Turns in one plane each, and the order they were made in; the first pair answered:
C (before -> after):
[-11  28  27  13 -25  -2 -35 -10   9] -> [  9  14  29   8 -14 -14 -38 -20  22]
[ -1  27  13   7 -24   2 -34  27  23] -> [  7  14  34  15 -23 -35 -21   9  16]
[  8  -6  17   8  -7 -23   4 -12  21] -> [ -1  12  -7   0 -10  17 -13   8  28]
Y (before -> after):
[ 10   1 -63  -9  14  42  31  -6 -41] -> [ 50 -31 -51 -12  24   0   5 -44   0]
[ -8  25 -24 -17  -6  45 -48  19  27] -> [  7  17 -29 -20   1  38 -50  10  39]
[ 33  -2 -22 -17  40  -5  15  23   4] -> [ 36 -10   9  -7  18 -42 -14  -8  20]
[ 48 -42   7  -7   2 -32 -42 -42  52] -> [-24  10  43  26 -63 -30 -51 -30  13]
L (before -> after):
[-18   7  44  30 -25 -52  -1 -23 -11] -> [-31  42 -14  12 -23  46 -30  25   4]
[-42  17  52  34 -37 -16  51 -22 -17] -> [-31  37 -23   3 -10  80  25  26   8]
[ 14 -10 -36 -11  42  22  65  33 -37] -> [  3 -17   4   7  21 -31  79  10 -55]
S (before -> after):
[-10   3  10   4 -14  -2  -8  -3  -4] -> [-12   9   5   1 -14   4  -3   1  -8]
[ 30 -28  14   2 -21 -39 -11 -30  28] -> [ -1  15 -38  -9 -16  49   0  27  12]
[ -9  17 -10  -2  14   9 -29  16  30] -> [-15  11   2   4  26 -16  32  19 -14]
Then:
Each pair is two turns apart.
[-14  24  36  35 -51 -32 -38 -18   7] -> [ 62 -24 -18   0  24 -13 -27 -14  47] -> L L
[-27  20  37  16 -19  -6 -22 -11 -19] -> [ -8  18 -13  -7  23  44   4  21 -22] -> C S
[-12  -5  22  15  -5 -16   8 -14 -40] -> [ 14 -10 -26  -9  28  31  -6   7 -15] -> L Y
[ 10  -5 -10  14  14  26   9  10  11] -> [  4  -4  23  28  -5  -7  -1 -13  12] -> Y L
[ 25  -6 -17  -7  25  -4   7  -1   7] -> [ -4  20  -7   2 -10  11 -29   1  13] -> L S
[ 24 -10  22   7   1 -40   3 -32   5] -> [ 18  14 -28 -10   9  38 -21  10  18] -> L L
[ -3   6  22  -8  10  13 -32  10  27] -> [-15  10  35  -1   0   0 -28   6  19] -> L Y
[-18  30 -14  -6   0  47 -66   8  32] -> [-37  43 -20  -1  -2  59 -39  26   3] -> C L
[-37  23  -3  17 -47   3 -44 -12  15] -> [-51  22  10  23 -40 -16  12  -4 -26] -> L C
[ 41 -32 -44 -15  36   8  34  -3  -9] -> [ -4 -14  28  21 -32 -54   3 -41 -14] -> S L
[  1   3 -16   8  18  26  44  34 -21] -> [ 33 -21   7   5   3 -15 -30 -14  45] -> L S
[ 24 -28   1   4  19 -30  26 -27 -11] -> [ 27 -24   7   6   5 -31 -17 -39  15] -> S L
[ 26 -22  28   1   3 -15  -7 -33  25] -> [-26  24  13   9 -20  43   5  12 -10] -> L Y
[  2  -9  -1  -9  20   0  64  -2 -42] -> [ 16 -26  28  -1   5 -40  33 -37 -17] -> Y Y
[-10  16 -44 -11  15  48  15  44 -18] -> [-43  25  -1  11 -14  10  32  29 -52] -> C L
[  1 -15  14   1   6 -22  -1  -2   4] -> [-18   5   9   3  -9   0 -22   9  10] -> Y S
[-14  -5   5  28  -9 -35  29  12 -30] -> [ 17 -18 -38   5  27   2  26  25  -7] -> L L
[  3  22 -25 -30  21  67 -14  20  16] -> [-39  31  34   2 -13   4  38   5 -46] -> S L
[ 29 -14  46   0   9 -18  44  34 -28] -> [ 39 -24  55   2   3 -33  24  16 -12] -> C L
[  8  12 -17 -13  19  -1  26  -7 -17] -> [ 10  11  -2  -9  -5 -13 -27 -24  15] -> L S
[-28 -26  32  -8   0 -59  41  -8 -56] -> [ 13 -29  -9 -29  -3  -9 -81 -18  44] -> S L
[ -9  -7   6   2  19 -17  23 -13 -20] -> [ 10 -12  -3  -4  20  -8 -17 -21  17] -> C Y
[ 23  -2 -14 -28  14  17 -19   9  27] -> [ 31 -18  13 -21  13 -26  -1 -12  19] -> C C
[  9 -16  23   5   8 -39  31 -19 -18] -> [ 29 -27  15  -4  13 -37   9 -25   6] -> C L
[  3 -13  11  -5  18 -58   2  -2  29] -> [-36  33 -15  -4  -6  11 -17  37  18] -> Y L
[  2 -16   3   9  30 -43 -33 -16  16] -> [-49  26   0  18   2  -1 -29  18 -13] -> Y S
[ -7  25 -13   9  28  69  -5  39 -22] -> [-38  37  39  36 -14  23  -6  18 -42] -> S L
[ 18 -14 -58 -27  42  38   7  24  10] -> [-19  11 -50 -16  19  51  20  40 -19] -> S C
[ 46 -25  29  12  35 -55  22 -23  22] -> [ 61 -26   0   0  55 -22  20  -8  31] -> C L
[ 44 -33 -37  -8  40 -37  50 -16 -17] -> [-20  15 -23  13   1 -13  66  15 -63] -> L Y
[-31  22  11   2 -36  -6 -24 -21  -8] -> [-22  21  -7  -8 -28  16 -39 -12  10] -> C C
[-10   4 -11 -20  40  22  43   3 -34] -> [ 10 -18  32  -9  20 -38   2 -47   3] -> Y Y
[ 16 -57 -40 -11  41  11  51 -27 -21] -> [ -9 -40  12  15 -28 -22 -46 -69  24] -> S Y
[  6  -8 -38 -17  29  35  34  11 -30] -> [ 26 -36  -5 -10  31 -25  40 -20 -24] -> C Y
[ -8  -2  -6   7 -18 -22  11   3 -11] -> [  9  -7 -31  -3  -2   3   3  14   1] -> L Y
[ 31 -38 -43 -43  53  -6  45  12   6] -> [-17   9  -8 -17 -36   8 -79  -4  52] -> L S
[-22  19  37  12 -16   1   5   4 -50] -> [-17  28   1  -1  -7  45 -23  24 -26] -> C C
[ -7 -11   0   9 -34 -19  21 -26 -13] -> [  6 -11 -16   0 -33   1 -18 -29  19] -> C Y
[ -1   9 -35 -18  25  38   8  16 -15] -> [ -6  -5  32   9  -3 -43   9 -30 -21] -> S Y
[-13  20  22  10 -30 -10 -48 -11  14] -> [-32  38  10  10 -32  13 -30  12  -8] -> C Y
[ 29 -21 -43 -23  52  11  55  18  -2] -> [-42  16  45  26 -50 -42  -8 -19  -3] -> Y L
[ -8  20   2   7  -6  49  15  25 -20] -> [ 46 -24  10   0  13   5 -10 -15  29] -> Y Y
[ 24 -24 -16  30  24 -23  22 -21  48] -> [ 22 -19 -35  22  33   0  33  -3  34] -> C L
[ 31 -18  11  15  23 -17  18 -12   3] -> [  0  19 -11  14   3  44  -5  21  -1] -> L L
[ 24  21 -13  -9 -12  20 -32   2  50] -> [-13  49   1   4 -35  30 -18  18  18] -> L C
[ -3  20 -49  -4  23  47  13  32  -5] -> [ 38 -14 -49 -13  44  15   9   6  19] -> C C
[  3   7 -69  -6  23  65  21  66 -13] -> [ 58 -40 -65 -18  54  20  19  31  21] -> C C
[  9 -27  37   4 -15   0  -2 -43 -19] -> [-15  -6  35  10 -29  22   0 -23 -34] -> C C
[ 38 -28 -15 -19  35 -20  24  -8   0] -> [-23  11  34  13 -32 -34   2 -12 -25] -> Y Y
[ 34 -13 -41 -26  41  38  -5   6  13] -> [  8  12 -27 -15   1  49 -53   4  28] -> L S
[ 22 -22 -23  -9  23  24  17   1  -3] -> [ 21 -14 -28  -8  16  37  -8   2  13] -> L C
[  5 -34  14  13  13  11  50 -14 -20] -> [-11 -16   8  15   4  34  50  -1 -30] -> C C
[-30 -10  12  31 -40 -31 -17 -20  50] -> [ -2 -37   8  22  -4 -57  34 -26  33] -> S C
[-26   7 -28 -26   1  39  38  -7 -33] -> [-24  -7   5 -16  -6  -8  51 -27 -43] -> L L
[-34 -10  10  -3   4  21  42   3 -22] -> [  9 -35  -9 -19  24  27  -2 -12  34] -> C S
[ 13  -7 -34  -4  15  12  36  -9 -31] -> [ -3  -1  13  17 -30 -23 -22 -44  -9] -> S Y
[-10  13  -5   7 -17  25 -18   9  -2] -> [ 19 -10 -13  -4   6  18 -20   0  15] -> Y Y
[ 71 -12 -11  -8  18  -2 -36  -7  30] -> [ -5  46 -13   8 -15  46   5  43 -40] -> Y S
[ 19 -31  -2   8  17 -23  18   5 -12] -> [ 13 -10 -25   1   6  24 -22  19  13] -> Y C
[ 33   2 -16  -3 -12  27 -30 -10  32] -> [ 16  -1  -3   6   0   1  52   5 -30] -> S L
[ -8  28 -11  -2 -46  24 -41  13   3] -> [ 25  -6   1  -6 -29 -18 -47 -18  26] -> L Y
[ -8   3 -14   2  28   1  58  16 -36] -> [-15   0  22  19   7 -39  46 -11 -31] -> C L
[ 25   3 -32  22  -2  67 -23  26  32] -> [ -1   2   3  41  -4  22  65  29 -39] -> C Y
[-38 -17  23  27 -39 -31  13  44 -23] -> [ 21 -57  -9  -1  21 -34  34  42   1] -> Y C
[  1 -15 -11  22  -9  10 -33  -5  15] -> [ -3  -9 -22  17   1  28 -21   9   6] -> C L
[ 12  -2  16  -7  -5 -30   7 -26  28] -> [ 25  -7  -7 -19  15 -10  18 -15  31] -> S L
[-13  14  28  11   3 -24   3  -1  -3] -> [-23  27  15  11  -4   4  -8  14  -2] -> C C
[-20   3 -40 -13  15  25  65  33   2] -> [ 12 -31  13  -1  -7 -57  11 -36  52] -> Y Y
[  4   7   3   0  31 -35  33  28 -65] -> [  8  17  19   6 -11 -30 -80  -1   7] -> S L
[ 13  -5 -21   4  14   2  56  17 -39] -> [  9  -1 -31   1  14  19  48  25 -34] -> C C
[ 11 -34  21   6 -11 -45 -29 -29  17] -> [ 32 -38 -19 -14  16  -3 -36  -7  32] -> C L
[ 13  18 -17  14 -11  38 -15  15   8] -> [ 13   3  26  30 -23 -22   4 -14  -5] -> L L
[ 33 -15 -30 -22  27  15  -8  -5  25] -> [ -3  -7  20   5  -2 -37  38 -15 -27] -> S L
[ 41 -28 -15  -1  63  -3  25  -1  12] -> [-16  24  12  21 -12  25 -65  -1  32] -> L S
[ -4  -5  32  37  -1  10 -29   4   8] -> [ 6 -3  2 22 24 39 -5 28 -3] -> Y Y
[-21  -3  26  -8 -35  23   3   9  -7] -> [ 14 -33  18 -19   1   1  33   0  -1] -> L S
[ 14   3  -2   6   3   7 -27 -37  30] -> [-28  32   3  18  -7  20  22 -10 -23] -> Y S
[  4  11 -32 -13   7  38   9   6   2] -> [  4   5   4   1 -20  -2 -32 -28  28] -> C S
[-11  11   6   7 -29  -3 -18  -1  -1] -> [  9  -6  -8  -4   1  -9  27   4 -20] -> L S
[ 76 -18  -7  -3  19 -13 -59 -51  46] -> [-44  64  28  38 -57  19 -23  -6 -46] -> L Y
[ 20 -18  -9 -25  14  14 -22  -1  24] -> [  3  -4 -19 -23  17  32   4  18  -2] -> C L
[-14  30 -20  -8  -1  45  23  32  -9] -> [ 24   0 -33 -23  24  39   8  16  25] -> C C
[ 23 -24  -4   0   7  -9  15  -8   2] -> [ -1   6 -11   3 -14  28 -16   7   9] -> Y S
[-22 -10  54  14 -39 -37 -48 -33   3] -> [ 13 -45  46   9  -1 -64   1 -42  -6] -> S C
[ 32 -35  29  16   4 -61 -27 -48  22] -> [ 39  -9 -51 -15  30  47 -46   9  39] -> S Y
[-24  23  -9  12 -12  36 -12  19   0] -> [ 25 -13 -19  -3  19  14 -25  -3  35] -> Y Y
[ 31  -5  18  -4  22   0 -34  -9  31] -> [ 40 -13   4 -12  45   6  -2   4  12] -> S Y
[-35  26   2   0 -48  33 -23  25  26] -> [ 43 -36 -16 -26  15  -7   6  -4  52] -> S C
[ 22 -17  -7  14   6 -25   1 -39  14] -> [-30  26  -7  28 -27   9  -1 -10 -11] -> L S
[-17 -45  22 -41  -6 -56  72 -14 -73] -> [ -4 -24 -60 -74  24  53  45  37 -43] -> L L
[-12  12   0   3 -21  32  32  24 -38] -> [ 38 -16 -19 -17  -2  35 -26   2  26] -> C S
[  2  -5   5   0   0 -11  48 -14 -31] -> [-20  20   8   7 -40  15 -22 -15  -1] -> S C
[-33  42 -26  -8 -46  74 -51  46 -10] -> [ -9 -11  15   1  -2 -28  86  21 -81] -> S Y
[ 12   7  -6  -5   5   1 -39 -12  43] -> [ -8  16  14   7 -15 -10 -39 -17  31] -> L L
[ -2 -13  48  12 -28   1  -8 -17  20] -> [-13  -5  32  10  -9  19  43  11 -17] -> L S
[-12  16   3   0 -70 -42   6 -20 -11] -> [ 18   1 -59 -29 -13   9  45  14 -18] -> Y Y
[ -1  10 -45 -10  19  54   9  34   3] -> [ 16 -16  11   6 -12 -23 -47 -30  50] -> Y Y
[-20  30   0  27 -30  26 -16   7  -1] -> [ -8  24 -22  15  -5  44   9  24  -7] -> S L
[  7 -33 -15  -2  13  47 -20  -1  15] -> [-11 -27 -10   4  14  44  26  13 -27] -> Y S
[ 23 -13 -40 -22  44  25  38  23 -20] -> [ 32 -13 -50 -27  43  37   2  19   8] -> L C
[-26  -9  89  33 -24 -59   9 -31 -25] -> [  8 -36  82  23   1 -73  12 -43  -8] -> L C
[ 50 -28 -18 -10  27  14  -5  -5  18] -> [-25  25  12  19 -35  31 -23   9 -13] -> L L
[ 28 -52  25   2  15 -90  24 -28  -5] -> [-58  18  46  31 -51 -49  12   4 -43] -> S C
[-47   5  45  20 -34 -27  33 -10 -35] -> [-10 -18  48  11 -30 -47 -21 -42  18] -> C L
[ -8  18  40   5 -46 -21  10  33  -8] -> [ 51 -22   2 -25  10 -17  22  29  22] -> L L
[-44  36  -3  16 -14  23 -24  33  11] -> [-38  32 -21   9   8  32   5  48  -5] -> S L
[-25  28 -35 -13  24  10  18   7 -26] -> [-30  28 -27 -10  19   4  22   2 -30] -> Y C
[ 26 -14  -5   2   7  -8  42   7 -25] -> [ 23 -16  10   9  -3 -24  36  -3 -23] -> C L
[ 43 -25 -23  -2  52   4  24   4 -35] -> [ 53 -30 -22  -4  54   0   5  -5 -20] -> C Y
[-46  24  41  22 -50 -14 -12  -4 -18] -> [-38  33   3   4 -39  40 -44  18   8] -> C C
[-14  22 -16 -13 -22   9 -16  -9  26] -> [-15  18 -25 -18  -2   9  35   8  -5] -> S L
[ -5 -12   7  15   2 -27  19  -7   0] -> [-10  -3  -3  12   6 -10  30   6 -10] -> Y Y
[-21  15 -23 -10  27  27  57  38 -33] -> [-20  -5  39  13  -3 -59  41 -14 -29] -> Y L
[ 21  -8   7  19  -7 -11  49  17 -46] -> [ 65 -34 -18   0  14   1   9   4   6] -> C S
[ 15  16  -6 -14  20  22 -47  -3  34] -> [-14  39   9   0  -2  26 -52   5  17] -> Y Y
[-51  21  41  30 -46 -19   7   1 -37] -> [ 35 -30 -39 -20  54  18  47  21 -11] -> Y Y
[  4  -5   0  -8  10 -10  48   9 -21] -> [ 10   4 -26 -18  17  31  15  21   4] -> Y C
[ 10 -29  32  11  14 -73  48 -30 -28] -> [-38  15  53  31 -48 -48 -20 -27 -12] -> L S
[-51  43  15  26 -17 -13   3  40 -33] -> [-24  41 -29   3   6  37 -33  52   8] -> C C
[-35  18  -3   7 -11 -13  18  -9 -28] -> [-29  26 -28  -2  -5  24  -3   5  -9] -> C C
[ 28 -31  13   6   2 -40   2 -28   1] -> [ 25 -23   8   6 -10 -22 -34 -30  23] -> L C
[ 47 -19   0 -11  23  -2 -26 -13  44] -> [ 33  -4 -27 -18  37  38   9  20  16] -> C L
[-31  14  30   3 -33 -17 -27   6  16] -> [-28  20 -10 -14   0  28  15  43 -12] -> C S
[ 34   4 -46   0  44  26  28  10   2] -> [ 24  19 -22  14  -1  22 -51 -16  44] -> L S
[ 18 -29 -20   6  25   1 -13  12  12] -> [-13 -10   8  24 -12  -8 -38   4  10] -> Y L
[ 42 -26  35   0   5 -59   5 -17 -13] -> [ 64 -31   5 -17  28 -34 -10  -8   9] -> C L
[ -9   0  19   8   3 -28  55  -9 -47] -> [ 43 -25 -29 -24  46   6  24  -6   7] -> C S
[-10  19 -17   0  19  10   1 -22 -31] -> [ -1  16 -23  -4  25  17  -6 -21 -22] -> C C
[ 40  -9 -22 -16  45 -38  18 -12  10] -> [ 34   5 -46 -24  45   5  -1   8  18] -> C Y
[-40  15  -1   2  -7   8 -18  21   0] -> [-39  13   8   6 -14  -3 -25  15   6] -> C L
[ 18 -16 -13 -10  14   7  -2   5   9] -> [-12   0  17   8 -13 -12   9   1 -19] -> L Y
[  4  22 -17  12  -7  -7  49  18 -78] -> [  9  11  23  26 -30 -55  22 -19 -61] -> C L
[-18   5  10  11   5  11 -24  10   8] -> [ -3  -5   8   6  14   6 -27   5  18] -> C C
[ -2   7  22   4 -33 -27 -44  -2  29] -> [-13  23  -8  -3 -28  17 -43  25  28] -> L Y
[  -2   26  -53  -29  -12    6 -101  -15   44] -> [-63  60 -48 -12 -17  18  14  34 -65] -> C Y
[-38   3   5  16 -31 -18 -27   8  -6] -> [ -1 -33   0   4   8 -46  14  -4  -6] -> Y C
[ 22  -3 -25 -15  25  25 -14   4  36] -> [-35  27  29  16 -32  -6 -16  -4   4] -> L L
[ 37 -34   3 -14  27 -33  10 -22  17] -> [-18  30 -21  -9 -12  51 -24  27   8] -> L L
[ 14 -11  35 -16  -4 -49  42 -49 -13] -> [-11  26  13 -18 -42  16 -51 -31  34] -> Y S
[ 31 -16 -32 -27  10  38 -12  19  22] -> [ -4  -5  36   4 -46 -24 -35 -17  14] -> C S
[ -4  -6  41  12 -27 -62 -20 -36  20] -> [-23  14 -13  -3   8   4  67  29 -46] -> C S
[ 21 -15  11 -10   5   0 -27   4  17] -> [-12   3  30   6 -12 -11   0   9 -21] -> C S
[ -9  27   5  -4 -14  18 -14  18   1] -> [-12  24  11   3 -17   9 -13  14  -2] -> C L
[-30  47  11  19 -14   4  21 -11 -35] -> [  1  18   8  12  19 -23  52 -23 -36] -> L C
[ 14  55 -39 -18  12   9  -2  40 -17] -> [ 52  22 -31 -22  26 -26 -25  12  19] -> L S
[ 25 -30 -16  -1  34  -8  31  -4  27] -> [  2 -19   8  12  15 -29  54  -7  -1] -> C C
[  3  10 -12  -4  -4  36 -52   4  29] -> [  8   6 -31 -13  28  44  15  24 -10] -> L S
[-38  29   6  12 -20  13  17  19 -30] -> [-21  28  -9   3 -22  37 -34  13  14] -> S L
[ 17 -11  -9   4  13  -3 -14   0   1] -> [  2   0  -7  11   8  -2   8  13 -23] -> S C
[  4   4 -21  20   1  29  31  24 -11] -> [-11   6   7  32 -19   2  35  10 -24] -> C L
